In the rows, 128 means zero.
Rotation paths and how fast each direction turns (deg/step)
Each turn is a multiple of 5 degrees from 10 to 175, or 0.

[135 137 129 101 117 139 131 133 144 125 134 134 121 118 130 130 121 143
 128 139 127 127 115 126 123 130 116 129 132 145 108 121 137 129 141 130]
[129 132 124 107 109 139 127 134 144 129 127 134 131 114 127 131 115 145
 120 139 126 130 117 126 129 119 120 124 126 137 106 120 131 124 144 125]
[132 130 125 114 118 132 129 136 141 126 129 130 127 113 125 136 121 147
 123 137 127 125 120 126 123 124 115 126 129 147 108 128 140 135 154 128]
[135 138 129 100 116 139 130 133 144 126 133 134 121 118 130 130 120 143
 128 138 127 128 114 126 124 129 116 129 131 144 108 121 135 128 139 129]
[129 131 124 109 109 138 127 134 143 129 127 133 132 114 126 132 115 145
 119 139 126 130 118 127 128 119 119 124 126 137 106 120 132 124 145 125]
[133 130 127 112 119 133 130 135 141 126 130 130 126 114 126 135 121 146
 124 137 126 125 119 126 123 125 116 126 129 149 108 128 141 136 154 129]
[134 139 129  99 116 139 129 133 144 126 133 135 121 118 130 130 119 143
 128 138 127 128 114 126 124 128 116 128 131 143 108 121 134 127 139 128]
[129 130 123 110 109 137 128 134 143 129 127 132 133 113 125 133 116 145
 118 139 126 129 119 127 128 119 118 124 126 138 106 121 133 125 147 125]
[133 131 128 111 119 133 130 135 142 126 131 130 125 115 127 134 121 146
 125 137 126 124 118 126 123 127 117 127 129 149 108 128 141 137 153 129]
[133 139 128  99 114 140 128 133 144 126 132 135 121 118 130 130 119 143
 127 138 127 129 115 125 124 127 116 128 130 141 107 121 132 126 138 128]
[130 129 123 112 109 136 129 135 143 128 127 132 133 113 124 133 117 146
 117 139 126 129 119 128 128 119 117 123 126 139 106 121 134 126 147 125]
[134 131 129 109 120 134 130 134 142 126 132 130 124 115 128 134 121 146
 126 136 126 125 117 125 123 127 118 127 129 149 109 127 141 137 152 130]
[131 139 127  99 114 140 127 133 144 127 131 135 122 117 129 130 118 143
 127 138 127 130 115 125 124 126 115 128 129 140 107 121 131 124 138 127]
[131 128 122 113 110 135 129 135 143 128 127 132 133 112 124 134 117 146
 117 140 126 128 119 129 128 120 117 123 127 140 106 121 136 127 148 126]
[134 133 130 107 120 135 130 134 142 126 132 131 123 116 129 133 121 145
 127 136 126 125 117 125 124 128 119 128 129 149 109 127 140 137 152 131]
[131 139 126 100 112 139 126 133 144 127 130 135 123 117 129 131 117 144
 126 137 127 130 116 125 124 125 115 127 129 139 107 122 130 123 138 125]
[131 127 122 114 112 135 130 135 143 128 128 131 133 112 124 133 118 146
 117 140 126 128 120 129 127 121 116 124 127 141 107 121 138 128 149 127]
[134 133 130 106 120 136 129 133 142 126 133 132 122 117 129 132 120 144
 128 136 126 125 116 124 124 128 120 128 128 149 109 127 139 136 150 131]
[130 139 125 102 112 139 126 134 144 127 129 135 124 116 128 131 117 144
 125 137 127 131 116 125 124 123 114 126 129 138 106 122 129 122 139 124]
[132 127 123 115 112 134 131 135 143 128 129 130 133 112 124 134 119 146
 117 140 126 127 119 129 127 122 116 124 128 142 107 121 140 129 149 127]
[134 134 132 104 119 138 129 133 142 126 133 132 122 117 130 132 119 144
 129 136 125 125 115 124 124 128 121 129 128 148 108 127 138 136 150 130]
[130 138 124 103 111 138 126 134 144 128 128 135 125 116 127 132 117 145
 124 137 127 131 117 126 123 122 113 126 129 137 106 122 129 122 140 124]
[133 127 123 115 113 135 132 135 143 127 129 130 132 112 124 133 119 145
 118 140 127 126 119 129 128 123 116 125 128 144 107 121 141 130 150 128]
[129 133 125 127 129 126 128 129 129 126 129 128 123 128 127 129 131 128
 130 128 130 129 129 130 123 131 119 129 133 128 129 127 128 124 122 127] | 120
[130 127 125 133 130 131 127 128 127 127 123 128 124 129 131 125 128 129
 128 131 126 123 126 130 125 130 128 126 126 128 129 123 121 132 128 125] | 0
[124 127 124 132 124 126 125 129 128 129 124 128 132 126 125 130 126 130
 124 128 128 130 131 128 127 122 125 126 127 124 127 129 124 123 129 124] | 125

[149 125 126 126 116 117 123 143 119 126 117 138 135 129 122 125 137 116
 141 134 120 129 131 136 143 115 144 129 109 130 120 118 135 119 122 120]
[149 115 126 120 115 122 114 144 116 131 124 127 140 119 126 131 131 129
 140 138 125 132 136 131 141 120 145 130 113 123 124 117 129 119 118 118]
[148 121 129 126 118 123 111 145 122 126 115 121 135 129 119 129 123 127
 141 146 118 135 136 130 129 121 147 134 118 126 120 127 139 122 113 122]
[147 128 125 127 118 119 126 145 121 118 116 134 133 128 117 129 131 121
 142 137 114 130 137 141 135 120 143 137 113 131 116 124 140 124 119 115]
[143 119 122 128 115 120 119 144 116 126 126 131 137 121 120 132 133 124
 142 136 124 134 134 136 149 115 138 135 105 128 123 119 132 125 118 119]
[148 118 129 126 117 120 108 144 121 132 117 127 136 131 123 126 129 121
 141 143 125 134 130 127 139 116 146 126 112 126 125 121 134 119 115 127]
[153 124 129 120 117 121 121 144 120 124 115 130 136 126 122 128 130 125
 139 139 115 128 137 135 129 124 150 130 121 126 117 121 137 118 120 116]
[144 122 122 125 116 123 120 145 118 120 124 125 136 119 117 135 127 130
 143 140 119 134 140 138 138 121 139 142 112 127 119 124 137 127 116 114]
[142 124 125 133 117 120 114 144 122 126 118 129 132 132 117 127 129 118
 144 142 123 136 130 133 142 113 139 135 106 131 123 125 139 126 115 125]
[152 122 128 123 116 117 120 143 119 128 117 137 136 128 125 125 137 118
 140 135 121 128 131 134 140 117 147 125 112 128 121 117 133 117 122 120]
[150 116 126 119 115 123 115 145 116 128 123 123 139 118 124 133 128 132
 139 140 121 132 138 132 136 123 146 133 117 122 122 120 132 120 117 116]
[145 124 127 129 118 123 113 145 123 123 116 122 133 130 116 130 122 125
 142 145 118 136 136 133 131 120 144 138 115 128 119 128 141 126 113 121]
[146 128 125 129 117 118 126 144 121 120 117 137 133 129 118 127 135 118
 143 135 117 130 133 140 140 117 141 135 109 133 118 122 139 123 120 117]
[146 117 124 124 114 121 116 143 115 130 126 130 138 120 124 131 134 125
 141 136 126 133 133 133 148 116 141 131 107 126 124 117 130 121 118 120]
[150 118 130 124 117 122 108 145 121 131 116 123 136 130 123 127 126 125
 140 145 122 134 133 127 133 119 148 128 117 125 123 123 136 119 114 125]
[151 126 128 123 117 121 123 145 121 120 115 130 135 126 119 129 129 125
 141 139 113 129 138 138 129 124 147 135 119 128 116 124 140 121 119 114]
[142 122 121 128 116 122 121 145 118 121 125 128 135 120 117 134 130 127
 143 138 121 134 137 138 144 118 137 141 107 129 120 122 136 127 116 115]
[144 121 127 131 116 119 111 144 121 129 118 130 134 132 120 126 131 117
 142 141 125 135 129 130 143 112 142 130 107 129 124 122 136 122 115 127]
[154 121 130 120 116 119 119 144 119 128 116 133 137 127 126 126 134 122
 139 137 119 128 133 133 135 121 150 125 117 126 120 118 133 115 121 119]
[148 118 125 121 116 124 117 145 117 124 123 122 138 118 121 134 126 133
 141 141 119 133 140 135 134 124 144 138 116 124 120 122 135 123 116 114]
[142 126 125 132 118 121 115 145 123 122 117 125 132 131 114 129 125 121
 144 144 119 136 134 134 135 117 140 139 110 131 120 128 142 127 113 122]
[148 126 126 127 116 117 124 144 120 124 118 138 134 129 121 126 137 116
 142 134 119 130 131 138 143 115 143 130 108 131 120 119 136 120 121 120]
[149 115 126 121 114 122 115 144 115 131 125 127 140 119 126 131 132 128
 140 138 125 132 134 131 143 119 144 130 112 123 124 117 129 120 118 119]
[124 132 126 132 129 128 132 129 129 122 128 128 126 128 123 130 126 128
 130 128 125 129 130 132 127 128 124 135 126 131 126 131 132 132 127 126] | 85
[129 124 134 135 124 126 125 131 126 126 127 127 129 129 128 127 129 129
 126 125 124 127 132 129 126 129 123 131 125 127 129 125 129 123 130 130] | 0

[128 129 124 134 119 123 129 116 116 127 121 130 110 133 127 140 120 135
 144 130 132 144 136 142 131 127 132 122 132 107 117 121 109 136 129 124]
[136 122 123 126 106 115 120 137 125 134 123 124 119 124 126 132 121 128
 123 122 123 136 152 130 128 125 135 131 136 114 118 126 102 125 129 129]
[125 128 126 131 126 126 133 122 121 133 129 122 124 119 130 142 134 116
 133 125 129 144 140 134 133 121 136 119 136 103 107 129 111 132 138 139]
[141 130 125 128 117 122 122 125 119 135 124 137 107 126 121 135 111 133
 133 134 125 138 130 138 129 120 138 126 132 113 108 125 110 131 137 120]
[128 125 128 126 108 118 128 122 121 129 117 118 117 127 132 139 131 133
 134 125 130 145 147 133 135 130 126 124 135 109 124 129 102 125 122 129]
[132 124 119 133 123 121 122 132 124 132 134 129 122 125 124 138 121 116
 129 120 128 136 148 126 122 123 145 125 139 105 109 123 110 134 139 131]
[130 130 130 131 114 125 135 121 119 138 119 127 115 119 128 135 125 128
 131 134 123 142 130 149 136 117 132 126 126 112 106 125 109 131 135 134]
[139 129 122 120 119 115 118 128 121 128 126 127 113 128 126 140 120 134
 137 129 128 145 139 122 134 129 130 120 141 110 117 135 104 126 131 120]
[126 122 126 138 109 127 130 119 119 132 123 128 119 128 128 141 129 117
 131 120 132 138 153 137 124 125 140 125 134 107 119 117 113 130 128 128]
[132 129 123 129 121 118 127 136 127 136 128 122 117 122 130 130 118 131
 127 129 122 139 134 136 131 120 137 134 132 110 106 128 100 137 143 137]
[134 127 129 120 118 121 126 120 116 133 119 131 114 119 120 142 128 122
 137 132 126 144 138 134 137 124 130 110 134 110 109 134 113 121 125 128]
[134 129 118 138 113 122 123 124 117 126 131 129 118 134 133 141 118 133
 135 122 131 142 143 134 127 125 136 131 140 109 121 119 107 133 137 118]
[128 121 132 126 109 123 130 130 130 141 118 119 114 120 127 131 129 121
 121 128 128 137 145 132 127 124 139 130 130 109 111 129 104 129 130 136]
[131 130 120 128 133 118 127 126 119 126 131 129 120 122 122 140 121 127
 143 126 124 141 135 135 136 123 133 115 134 105 105 129 109 134 135 136]
[139 127 125 130 103 121 124 122 113 137 121 135 115 126 126 139 122 127
 128 131 126 144 141 140 129 119 133 126 135 118 117 123 112 121 132 115]
[128 128 126 129 117 123 128 126 129 129 125 113 115 127 138 136 128 129
 132 124 135 142 142 125 130 132 135 129 139 102 118 130 101 136 133 132]
[130 120 127 128 123 121 126 128 123 136 126 136 114 122 112 138 120 119
 131 124 122 131 146 136 126 120 141 119 128 108 106 124 111 131 132 136]
[131 132 120 131 115 115 129 126 113 131 125 126 124 124 134 136 124 134
 136 132 124 152 133 145 139 119 126 126 134 115 114 125 106 128 135 127]
[141 128 126 124 110 126 119 125 125 133 123 125 111 123 129 139 125 121
 128 126 134 138 143 119 127 129 139 122 143 107 114 133 110 124 131 120]
[121 123 129 136 121 126 135 120 123 130 126 126 114 131 125 142 124 130
 136 122 129 136 144 141 128 123 136 127 127 103 115 119 106 139 134 137]
[135 125 120 122 117 109 121 138 121 138 123 130 120 120 122 128 119 126
 127 132 119 145 139 136 131 120 134 125 132 117 109 130 104 127 133 130]
[136 133 124 131 114 128 128 116 116 126 125 123 120 119 135 145 131 121
 138 125 132 144 139 133 138 126 132 117 142 106 113 129 115 124 131 127]
[134 124 129 131 115 125 124 126 126 136 128 133 107 134 123 140 116 133
 127 126 130 135 142 129 121 121 140 134 133 109 116 123 104 135 141 121]
[129 127 131 126 132 130 128 126 129 125 132 129 129 127 125 136 131 128
 129 123 127 125 132 123 131 127 126 124 129 125 128 131 129 125 129 130] | 130
[131 129 128 132 124 131 129 127 127 125 129 130 127 128 127 131 124 132
 127 124 125 121 129 134 130 125 127 132 126 130 128 123 128 127 130 129] | 135

[131 121 117 113 126 119 110 116 120 135 123 131 131 149 118 134 136 133
 118 127 121 131 141 134 118 139 139 132 119 119 122 126 123 131 130 116]
[123 122 123 114 124 117 112 119 117 133 121 127 132 143 116 134 138 134
 117 124 117 128 144 136 117 137 134 131 119 109 125 129 122 131 131 120]
[129 123 119 117 122 119 113 118 116 136 118 126 128 140 119 135 138 136
 122 125 125 131 144 133 117 138 138 130 124 108 131 132 122 132 135 112]
[132 120 119 113 125 120 112 118 119 136 121 130 132 147 119 133 137 135
 126 127 123 134 139 134 114 142 141 130 120 117 128 128 125 130 132 111]
[126 121 126 114 126 116 112 120 119 132 123 128 136 145 116 135 137 135
 127 126 116 131 141 137 111 140 136 128 118 111 128 127 123 128 130 119]
[128 125 124 120 122 115 112 117 119 132 122 125 131 142 118 138 137 139
 128 127 121 132 146 132 113 136 136 126 126 106 133 131 122 129 135 116]
[135 124 119 118 124 116 110 114 122 134 124 129 132 149 120 137 136 138
 129 129 124 135 142 130 113 139 141 127 125 117 129 127 123 128 133 112]
[129 123 124 116 126 114 110 115 122 130 127 130 135 151 117 137 136 136
 124 128 116 131 143 134 113 137 137 128 121 117 124 124 123 127 129 121]
[127 126 122 120 123 113 111 115 119 130 125 126 131 145 117 140 137 137
 119 127 119 128 148 131 117 132 134 129 126 108 127 129 120 129 133 120]
[133 125 115 118 123 118 110 112 121 135 123 128 128 147 120 138 136 137
 119 128 126 131 145 129 119 135 139 130 126 115 126 129 121 130 134 113]
[129 122 119 113 126 118 110 116 120 134 124 131 132 150 118 135 136 133
 117 127 119 130 141 134 118 138 138 132 119 119 121 125 123 130 129 118]
[123 123 122 115 124 117 112 119 116 132 121 126 131 143 116 135 138 134
 116 124 118 127 145 135 117 136 134 131 121 108 126 129 121 132 133 120]
[130 123 117 116 123 120 112 117 117 137 118 126 127 141 120 135 138 136
 121 125 126 131 144 132 118 139 138 131 124 110 131 132 122 132 135 111]
[131 120 120 112 126 120 112 118 119 136 121 131 133 147 119 132 137 134
 125 127 121 134 139 135 114 142 140 130 118 117 127 127 125 130 131 112]
[124 122 126 115 125 116 113 120 118 132 122 127 135 144 116 134 137 135
 126 125 115 131 142 137 112 139 135 128 119 109 129 128 123 129 131 120]
[130 125 122 120 122 116 113 116 119 134 121 125 131 142 119 137 137 139
 128 127 123 133 145 132 113 137 137 127 126 108 134 131 122 129 136 114]
[134 123 120 117 125 117 110 114 122 134 125 130 133 149 120 137 136 138
 129 129 123 135 141 132 113 139 141 127 124 118 129 126 124 127 132 113]
[127 123 125 117 125 113 110 116 122 130 127 129 136 149 116 138 136 137
 124 128 115 131 143 134 113 136 136 128 121 114 125 125 122 127 129 121]
[128 126 121 121 122 113 110 114 120 131 124 125 130 144 118 140 137 138
 121 127 121 129 148 130 116 133 135 128 127 109 128 129 120 129 134 119]
[134 125 115 118 124 118 109 112 121 135 124 130 129 148 120 138 136 137
 120 128 126 132 144 129 119 136 140 130 126 117 126 128 122 130 133 113]
[128 122 120 113 126 117 110 116 120 132 125 131 133 149 117 135 136 133
 117 127 118 129 142 134 117 137 137 132 119 117 121 125 122 130 129 120]
[124 124 121 116 123 117 112 118 116 133 121 126 129 142 117 136 138 135
 116 124 119 127 146 134 118 135 134 131 122 107 126 130 121 132 133 119]
[131 123 116 115 123 120 112 116 117 137 119 127 127 143 120 135 137 135
 120 126 126 132 143 132 118 139 139 131 123 112 129 131 122 132 135 111]
[129 127 132 129 128 127 130 130 129 128 127 127 131 127 128 127 128 130
 138 129 127 132 126 130 122 131 129 124 128 126 134 129 130 126 129 126] | 35
[128 130 132 122 124 125 128 128 131 128 125 128 130 127 126 131 120 126
 128 124 131 129 125 125 130 128 125 126 128 130 126 132 133 129 132 129] | 0
[126 130 129 132 125 127 129 128 126 127 126 124 125 123 128 130 129 130
 127 127 129 126 132 126 129 125 125 127 132 120 132 132 126 129 132 128] | 110
